(in the rows, 128 means zero)
A single turn carries every row of the set below to another of its rows. Some are shown first; where does it send the rows asked next?
Z381: [124 126 119 121 166 134 132 115 135 143 134 106 124  84 128 133]
Z544: [139 130 114 139 142 106 100 109 120 177 135 115  74 132 110 148]
Z771: [151 135 113 108 128 126 147 144 134 129 141 106 105 101 104 128]
Z425: [148 143  88 165 118 104 139 112 117 129 118 108 112 126 127 155]
Z401: [140 139 108 133 162 104  90 118 146 165 134 122  88 110 131 116]
Z973: [143 130 123 110 162 125 142 129 150 148 132 116 115  94 135 119]
Z413: [148 135 109 105 132 127 153 135 136 135 144 102 117 102 104 137]
Z711: [133 123  88 144 119 109 111  85 128 143 147 116  91 142 119 129]
Z172: [131 128 132 127 160 131 138 126 142 132 135 114 114  83 140 129]
Z536: [141 130 100 137 153 119  84 117 148 161 121 124  93 104 130 114]
Z47: [165 132 114 127 130 115 138 103 122 121 148 109 138 124 114 145]
Z704: [139 134 117 134 142 108 106 119 118 182 137 114  76 129 113 156]
Z673: [124 141 133 151 143 143 124 130 148 149 118 110  89 105 150 121]
Z313: [151 132  83 155 121 108 109  86 125 149 139 103  97 137 134 130]
Z72: [141 142 113 141 144 110 101 113 120 179 132 115  86 136 107 158]
Z426: [127 142 137 145 134 146 113 132 154 151 127 108  89 113 146 129]
Z714: [132 145 136 141 140 147 119 138 156 143 124 108  87 107 141 130]
Z110: [147 132  80 156 125 111 110  88 131 149 136 108  97 147 124 140]
Z130: [123 132 117 113 164 130 139 115 141 137 133 121 114  86 138 131]
Z40: [151 131 106 134 134 106 159 107 131 117 135 114 132 125 130 149]
Z32: [149 148  85 165 124 109 136 121 121 133 112 105 109 127 131 157]
Z9: [145 146  83 159 129 112 145 114 113 126 113 102 104 124 124 154]
Z227: [153 133 115 140 124 124 139 100 121 125 138 131 142 119 118 141]
Z947: [152 130 113 131 130 116 135 102 127 113 139 126 137 124 117 153]
Z592: [132 141 134 142 149 147 114 132 157 144 116 109  90 112 143 124]
Z637: [131 129 102 142 160 113  82 121 152 146 122 118  94 111 123 117]
Z596: [147 136 118 106 137 122 152 137 131 132 142 114 110 111  96 134]
Z384: [149 149  86 164 123 111 137 114 115 133 116 103 102 127 123 160]
Z305: [139 141 117 140 142 113 100 117 124 181 134 113  75 129 111 153]
Z377: [137 141 138 145 140 147 118 137 153 140 118 110  89 116 146 130]
Z902: [138 141  87 166 123 114 139 111 123 126 117  96 110 135 126 154]
Z360: [132 131 108 139 156 111  86 124 153 170 133 118  89 108 129 124]
Z198: [162 128 110 129 131 121 150 103 118 118 140 118 129 125 111 144]
Z7: [151 134 106 103 130 127 152 138 132 137 143  99 105 110 103 138]
Z70: [129 136 130 123 168 127 136 118 144 128 137 107 116  93 145 131]
Z595: [152 139 110 110 128 126 152 139 130 129 141 102 107 104 102 140]
Z857: [143 117  88 146 118 113 102  84 126 145 142 103  97 136 122 140]
Z148: [142 132 111 139 138 107  97 120 123 184 135 111  89 128 101 145]
Z135: [143 123 113 145 153 119  94 115 150 170 121 106  87 116 144 117]
Z523: [155 118  96 148 128  94 109  95 125 152 139 104 101 148 119 148]

Z425 goes to Z544
Z704 goes to Z377
Z135 goes to Z973
Now these:
Z110 goes to Z360
Z714 goes to Z595
Z401 goes to Z70
Z381 goes to Z227
Z857 goes to Z536
Z148 goes to Z673
Z9 goes to Z72

